[[-519  290 -529 -626 -539  150  314]
 [ 449 -854  438  442  532 -783 -747]
 [-491  281 -465 -519 -496  218  257]
 [-496  333 -588 -422 -545  176  374]
 [-347  350 -492 -562 -579  210  311]
 [-481  328 -476 -489 -556  157  184]
 [-463  304 -629 -448 -648  167  281]
 [-459  376 -464 -535 -601  264  247]
 [ 241 -515  122   60  193 -465 -436]
 [-578  233 -477 -508 -484  161  147]
 [ 430 -809  306  484  556 -720 -766]
 [ 530 -866  497  356  592 -667 -771]
 [-597  248 -684 -434 -509  214  143]
 [ 556 -892  679  665  680 -839 -915]]
Rows and columns are numbered from 1.
The entry in the bottom-right corner is -915
What is the entry directly above 304?
A: 328
What is the entry directly above -489?
A: -562
The largest entry: 680
The entry at row 2, column 1 -> 449
What is the entry in row 1 and column 3?
A: -529
What is the top entry of the column that holds the smallest entry?
A: 314
The entry in the top-left corner -> -519
What is the entry directly above 530?
A: 430
The entry just left of 442 is 438
What is the entry directly above 532?
A: -539
What is the entry just left of 247?
A: 264
What is the entry directly above the smallest entry?
A: 143
The entry directly above -684 is 497
What is the entry just left of the smallest entry?
A: -839
The entry directly below 233 -> -809
What is the entry directly below -535?
A: 60
What is the entry directly above -597?
A: 530
The entry in the bottom-left corner: 556
What is the entry directly above 497?
A: 306
The entry directly below -766 -> -771
The entry at row 1, column 2 -> 290
The entry at row 3, column 1 -> -491
The entry directly above -601 is -648
What is the entry just left of 376?
A: -459
What is the entry directly above 484?
A: -508
What is the entry just left of the largest entry?
A: 665
What is the entry just left of 248?
A: -597

Questions about the row below.
1) Find the last entry.
2) Find the entry just left of the smallest entry.
3) Find the third entry from the right.
[-0.38, -0.81, 4.46, 1.39]
1) 1.39
2) -0.38
3) -0.81

Questions about the table below.
1) Which number is the 1st entry in reading order?
2) Which number is the entry just left of 1.74?
3) Which number is the minimum?
4) Which number is the entry just right of 3.39?
5) Which number is the second largest entry?
6) Which number is the entry just left of -0.53?
7) Which number is the entry just left of 1.24?
8) Which number is the entry just right of 1.57?
[[-1.60 -0.29 -2.34 -0.05  0.98 -0.95  0.39  0.27 -0.06 -0.03  2.43 -0.09
  -0.70 -0.03 -0.81  0.57]
 [ 2.94  3.48  0.00 -1.21 -0.39 -3.91 -2.47  3.65  0.29 -1.32 -2.16  1.32
  -4.87 -1.62 -1.64  1.54]
 [-0.50  0.29 -1.65  0.17  1.25 -1.22  1.33  0.08 -1.55  0.42  1.37 -0.64
  -0.64 -0.97  1.33  0.16]
 [ 1.97  0.04  0.09 -0.35 -3.81 -2.11 -2.48  2.64 -0.54 -1.74 -0.01  0.41
  -2.49 -2.83 -1.66 -1.32]
 [ 0.43 -0.41  1.01  0.60  1.37  2.09  0.00 -1.31  2.00  0.05 -0.08  0.68
   0.48 -1.13  0.21  1.74]
 [-0.42 -0.25  1.12  1.47 -0.22 -0.06  0.70 -2.27  1.91  0.93 -0.74  1.97
  -0.04 -1.11 -1.15  0.83]
 [ 1.94  0.84 -0.56 -0.86 -3.37 -1.60 -2.65  1.19 -0.26 -1.89 -0.63  0.91
  -2.88 -3.31 -1.84 -1.05]
 [-0.42 -0.49 -1.41 -2.23 -1.01 -0.76  0.18  0.09 -0.87  1.24  1.82 -0.53
  -0.62 -0.92 -0.79  1.08]
 [ 1.77  3.11 -0.92 -0.45 -0.74 -1.68 -1.13 -1.34  0.31 -2.87  1.57  0.66
  -0.62 -2.05  3.39 -1.30]]
1) -1.60
2) 0.21
3) -4.87
4) -1.30
5) 3.48
6) 1.82
7) -0.87
8) 0.66

160	198	99	135	156	48	141	123	113
Read off the third entry from the right.
Answer: 141
Read off the entry just right of the centre entry.
Answer: 48
The 3rd entry from the left: 99

data = ((-2.71, -1.09, 1.99, 1.15, -0.47, 2.20, -0.72, 0.61), (1.97, -1.26, -0.06, 1.18, -2.22, -4.23, 1.57, 3.54), (2.44, -1.05, -2.88, -1.03, -3.41, -0.23, -1.70, -1.17), (-0.47, -2.32, -0.79, -3.23, -1.11, 2.28, -0.64, -0.89), (-0.21, -0.46, 1.10, -1.07, 2.80, -1.10, 0.40, -1.46), (-0.98, 0.26, -2.33, -0.35, -2.14, 0.45, 1.68, 3.64), (0.28, -2.33, 4.64, 3.57, -2.15, -1.00, -0.72, -0.20), (1.03, 2.29, 0.95, 2.79, 0.50, -0.73, -3.38, -2.55), (-0.35, -0.06, -1.33, 0.64, 1.82, 0.67, 0.25, -0.36), (-0.63, 0.93, -1.53, -0.29, 0.29, -1.29, -0.16, 0.87), (-1.82, -1.16, -2.25, -2.54, 1.05, 2.30, 2.10, 1.22))
The entry just left of 2.28 is -1.11
The maximum: 4.64
The entry just right of the largest entry -> 3.57
The entry just right of the smallest entry -> 1.57
The 1st entry in reading order is -2.71
The second largest entry: 3.64
The second smallest entry is -3.41
Report the entry just left of the largest entry.
Answer: -2.33
The 2nd entry in reading order is -1.09
Report the third entry in reading order.
Answer: 1.99
Report the entry just left of 2.20.
Answer: -0.47
Report the entry just right of -0.63.
Answer: 0.93
